Rotation paths and how fast each direction turns (degrees a step):
Each turn is a multiple of 5 degrees from 10 to 175, or 0.
Each row of a path follows its step; steps can be skipped.
Path 1:
step 1: 22.9	28.3	0.2	15.7	-37.0	-42.3	18.5	-9.1	-29.8	20.6	32.9	-32.2	10.8	1.9	-15.3	4.5	-40.9	-0.6	-45.5	-29.6	-9.2	-1.2	-5.4	15.3	45.2	-21.0	-44.6	-6.5	13.0	9.2	19.4	-8.3	-15.4	-12.1
step 2: -2.4	40.0	-4.2	6.0	32.1	-6.1	24.2	6.1	-22.9	-46.6	34.7	-23.3	-20.6	17.8	24.0	19.1	49.8	5.5	6.5	12.6	32.5	-0.3	23.6	-36.7	2.5	21.9	-2.6	13.5	0.9	44.1	-8.8	-24.9	-21.2	16.4
step 3: -11.3	17.8	-50.7	-13.1	-0.4	44.0	-6.4	19.7	-9.3	-10.6	-4.3	10.5	14.6	3.0	-24.8	-10.7	-10.2	-31.7	-24.5	-8.5	-32.3	-19.0	60.2	31.6	-6.6	19.5	33.1	-18.0	-16.6	-6.0	-17.4	10.7	-42.1	-20.0
step 5: -15.0	-17.4	-26.7	-2.7	13.5	-3.8	29.6	0.3	-1.0	-19.6	19.4	71.5	-18.3	19.6	-21.3	-7.9	30.9	-25.8	39.9	19.6	-6.5	25.3	-11.2	3.2	-13.6	-31.3	-11.9	28.2	48.1	-7.9	7.0	1.3	9.9	-25.5
step 6: 31.1	24.9	-8.7	-1.6	16.1	7.5	-21.1	17.6	28.7	30.1	19.3	7.8	-4.7	-32.7	-33.1	5.8	-24.1	-1.5	12.6	-23.5	1.6	-32.0	-44.1	55.1	39.9	26.9	-4.7	5.4	23.0	-8.4	9.0	-38.8	-9.7	1.2
step 8: 28.7	-11.8	-53.2	9.2	17.6	-29.6	-0.3	-30.4	-19.3	-14.2	-16.2	-5.0	-10.0	21.7	-38.8	21.1	18.2	-25.4	-26.5	10.9	-12.1	10.0	-16.9	23.8	14.7	10.2	20.1	-9.9	-28.0	51.6	-21.4	42.7	-16.7	-10.1
step 9: -23.1	52.1	9.5	-17.5	23.5	-21.2	-33.8	-31.9	-12.7	-23.9	19.2	-28.5	26.5	17.6	9.6	19.3	-48.5	9.5	-38.0	-42.6	21.2	16.4	7.2	3.5	-22.3	-0.9	8.7	6.9	25.5	-12.7	-12.4	-16.6	-3.3	-26.7
step 10: -23.4	2.8	-28.5	1.6	-49.4	-26.4	38.0	46.1	0.5	-45.8	35.2	-3.4	-25.9	17.3	10.1	-18.1	29.3	-38.4	0.2	-23.5	10.4	5.6	15.1	3.5	-37.5	7.6	-7.4	15.8	-23.1	-7.0	10.7	-15.6	18.1	8.1
step 11: 27.3	18.4	-46.8	25.9	15.6	80.9	-15.0	16.7	-4.5	-17.0	26.6	3.0	-8.5	13.1	0.0	7.1	-14.5	33.3	30.8	4.4	-17.1	-16.5	-2.6	27.1	8.1	-8.2	11.6	-5.7	-16.0	4.7	17.2	-3.2	19.4	-42.3
step 12: 6.3	-13.2	73.4	6.5	-1.5	1.4	-1.8	-14.2	47.9	-34.6	26.5	34.0	19.4	-10.7	-1.8	-8.1	20.7	-1.4	-15.0	-17.6	-6.4	-33.7	15.9	6.1	9.7	-7.5	-16.7	-5.0	12.8	-24.5	19.6	18.1	-34.9	-40.2
step 13: 9.1	10.3	-4.3	-31.5	-1.7	5.5	8.2	29.9	-24.4	-22.5	-5.1	12.5	-10.6	-18.2	-61.2	-25.8	29.8	-12.3	4.5	-1.5	20.0	25.7	-42.9	-10.9	46.6	-15.8	1.1	25.6	16.0	18.7	3.9	48.9	12.4	18.8
Speeds:
8.2	-12.4	-4.3	-8.4	2.8	0.1	7.2	10.1	3.7	0.8	8.9	3.2	17.3	15.2	-11.5	4.6	-8.3	3.6	9.7	-1.1	-1.6	-15.0	0.4	-17.3	2.4	8.3	1.8	0.3	11.4	-7.0	-7.6	6.6	-1.2	10.9 -> 40
7.5	3.3	-9.4	9.5	-22.6	8.2	1.4	1.8	-3.1	13.7	-3.7	-16.2	3.1	0.7	-1.2	3.6	5.9	-13.5	2.7	-0.7	8.2	4.4	-1.7	-8.3	2.8	-2.5	4.0	1.9	-6.6	-20.6	8.6	10.3	7.0	-0.8 -> 110
1.4	14.9	-9.6	3.7	6.4	-4.4	-1.5	4.4	-3.1	-14.3	18.4	7.1	7.9	5.2	-10.4	6.1	7.6	-13.1	-0.6	-12.5	11.2	-5.5	2.6	10.4	11.4	-0.5	0.4	6.4	-0.1	3.5	8.5	5.1	-3.0	-15.8 -> 0
7.5	3.2	-7.6	2.4	-8.6	2.8	-3.9	-2.7	-8.8	-15.1	21.2	-14.9	0.5	-3.2	14.6	-7.1	-1.4	-0.7	-2.4	-10.1	-17.3	-0.5	3.7	-11.7	-9.5	-3.7	-3.5	-8.6	-2.9	5.5	-12.3	1.0	-3.4	-1.4 -> 45
-3.8	5.7	-9.8	15.9	5.5	6.5	-9.1	1.4	2.9	-0.8	-5.7	-5.8	0.4	1.6	-18.1	-8.4	-15.8	-9.7	13.3	12.0	-19.8	7.4	-2.8	2.2	2.4	4.7	8.2	9.0	-2.4	8.3	-4.1	0.8	-3.8	-2.1 -> 135
4.2	-8.0	5.8	2.6	0.2	-8.8	-5.4	-4.2	14.9	-6.2	2.7	-14.1	3.3	2.3	-4.0	7.1	22.3	-3.9	5.4	-3.1	-8.7	0.7	-9.3	5.9	-5.8	21.1	3.4	-6.6	-4.0	3.7	13.2	-8.7	-1.8	9.2 -> 175
Path 2:
step 0: 85.0	18.9	-34.2	42.1	-8.6	-0.2	0.7	-24.5	-0.4	-1.4	8.2	9.5	8.0	8.9	8.7	-1.8	16.3	11.0	-26.4	18.2	-23.0	-30.7	7.4	-41.1	7.0	-3.3	-6.7	12.6	-2.7	22.0	-41.0	-3.2	-14.8	21.0
step 2: 12.5	-17.9	42.8	-23.4	30.3	22.6	17.6	-41.4	15.0	-16.7	-9.2	-20.9	7.3	-0.3	11.9	-17.2	-3.0	53.4	-15.6	12.7	-8.4	-39.0	-2.8	-16.1	8.0	-7.7	-22.5	-25.5	-2.1	26.9	-9.6	49.3	-44.4	13.3
step 6: 43.7	3.9	8.3	42.0	-23.1	-13.3	26.5	-1.6	-37.5	-15.2	39.8	-23.3	0.1	-11.7	-22.8	24.4	-22.3	-45.6	-4.9	-14.9	-4.6	4.8	18.3	-30.7	-27.5	-7.3	-7.0	-19.3	-0.4	1.2	9.2	-37.7	32.4	39.2
step 7: 59.3	-11.9	-8.1	-8.6	11.8	-38.6	18.1	-16.6	-10.1	-22.6	3.6	-13.6	3.7	-5.7	-21.3	23.3	-26.2	-12.2	14.2	0.2	3.4	-4.5	-28.2	45.4	-0.2	16.9	-32.7	11.5	-45.9	30.4	10.1	-26.6	6.4	49.7
step 8: 58.8	-21.4	-14.6	-61.8	9.6	-4.7	22.5	-16.1	1.0	-19.9	20.9	-12.1	33.1	-28.8	-6.3	-13.3	3.0	23.8	24.6	-2.5	1.2	18.2	7.0	5.8	-7.8	-21.3	-24.0	-16.2	33.0	7.7	-22.8	2.0	22.9	51.4
step 9: 19.9	33.4	-19.2	-65.0	-12.4	-26.2	40.5	-28.5	-21.0	0.7	9.2	4.5	5.9	36.1	5.3	-28.7	28.9	22.7	3.2	19.9	27.8	-24.5	-7.1	8.2	-23.1	4.8	-0.1	15.8	-12.5	-26.5	-27.7	5.4	-12.7	39.5
step 10: -13.6	-3.4	12.7	-48.1	-23.9	32.2	2.5	23.8	50.1	3.8	-13.6	-1.9	-18.6	10.8	13.3	-28.4	15.4	23.3	24.1	30.1	15.9	-2.9	-6.0	0.2	-27.2	39.3	-6.7	-24.0	-19.1	-23.2	-50.7	2.9	15.4	34.8
step 11: 2.4	-9.8	0.3	15.8	-38.1	28.7	27.3	16.9	-3.9	12.9	-3.8	3.2	-20.1	21.0	2.2	-29.0	66.8	32.8	-6.7	17.1	-19.4	-20.9	57.4	-33.2	-11.1	9.4	-13.0	-28.7	-42.0	-6.4	-11.9	3.5	-7.6	3.1
step 12: -20.0	-6.6	14.2	42.1	-46.1	7.6	20.5	31.7	-25.7	-16.5	13.4	-35.7	-23.6	8.9	-22.7	1.4	16.7	-16.7	6.9	52.9	-17.8	-17.4	-4.1	1.7	6.9	54.3	9.9	-23.8	-7.4	19.9	-33.7	-22.8	4.2	-6.2
step 13: 18.7	-17.0	36.1	20.3	3.3	23.9	19.6	10.0	-3.1	-30.1	54.0	-10.0	-8.8	-40.5	-20.5	6.1	15.4	11.0	-9.3	29.0	-28.7	-3.5	-10.2	7.6	24.3	31.5	-46.9	-18.4	-32.7	34.3	34.3	1.9	-7.8	-19.3
step 14: 23.1	13.4	-19.9	5.4	8.7	-3.1	-10.4	-0.6	-71.0	-51.8	43.8	-15.9	25.3	-37.9	9.7	10.6	29.6	0.1	27.9	6.7	-1.7	-16.3	-13.9	0.6	21.8	13.1	-9.6	-0.9	9.3	39.1	-14.3	34.9	15.7	-15.3
Speeds:
3.4	7.0	-9.8	2.6	9.3	-1.2	4.3	6.3	2.8	-17.9	1.1	6.6	4.2	-14.0	-8.8	9.4	-1.2	2.4	-4.0	1.2	8.9	4.8	-9.0	-4.0	-3.9	-23.8	-0.5	11.5	-10.9	1.8	-13.7	-11.1	2.0	1.5 -> 45
-4.4	7.6	3.7	-9.1	6.3	-3.5	-2.2	0.0	-6.5	-1.2	-4.4	-10.3	-6.2	-5.6	4.8	-10.1	-3.0	-9.2	-15.4	-14.2	-11.9	3.1	12.5	17.9	-13.1	-4.0	-5.5	-7.1	-3.4	2.2	-9.7	-10.5	-3.9	13.4 -> 20
0.5	2.8	-7.8	8.3	-6.2	4.8	-20.1	7.1	4.5	8.5	5.0	9.4	-0.4	3.5	5.6	-14.1	4.3	-18.9	1.4	1.4	9.0	-0.1	-3.0	-8.3	-19.1	-4.3	-6.3	2.4	-9.8	-6.0	-3.8	13.9	-1.2	5.8 -> 65
3.5	-7.3	-8.5	-4.3	-6.6	9.3	-3.7	-8.8	-11.4	-12.6	-14.3	12.6	3.0	-7.2	-11.8	-5.0	-0.1	-3.6	3.5	2.6	-2.9	-3.1	4.2	17.0	-7.6	7.7	19.4	3.9	-12.1	-7.4	8.8	2.3	-0.6	-6.4 -> 170
-4.7	-1.3	9.1	-0.4	-5.1	9.6	-10.0	5.7	-11.5	2.5	-4.1	-4.3	-22.3	-5.0	-1.5	-7.8	7.0	12.8	-9.0	13.5	10.7	3.0	-7.9	-4.0	2.9	-10.3	11.9	-9.9	-0.8	12.1	3.0	-1.9	-11.3	2.4 -> 40
-5.7	-2.0	-5.2	0.5	20.9	14.0	-13.1	-8.4	-5.3	-10.3	-0.8	-2.5	-6.4	2.5	10.4	16.9	-6.3	-6.4	-8.0	14.7	-8.7	-10.2	7.7	-9.8	-3.0	2.9	-3.6	8.2	7.9	-2.8	3.7	1.4	-6.2	0.8 -> 25
1.2	6.0	7.4	-9.1	-2.4	5.5	-0.2	0.5	7.4	5.4	2.9	-4.7	-13.0	3.7	-8.4	6.6	-4.1	-3.5	-7.6	-4.9	-6.7	-0.5	-30.5	0.7	-10.7	16.2	-0.7	13.4	-5.4	-4.8	3.4	-9.9	1.8	-3.5 -> 125
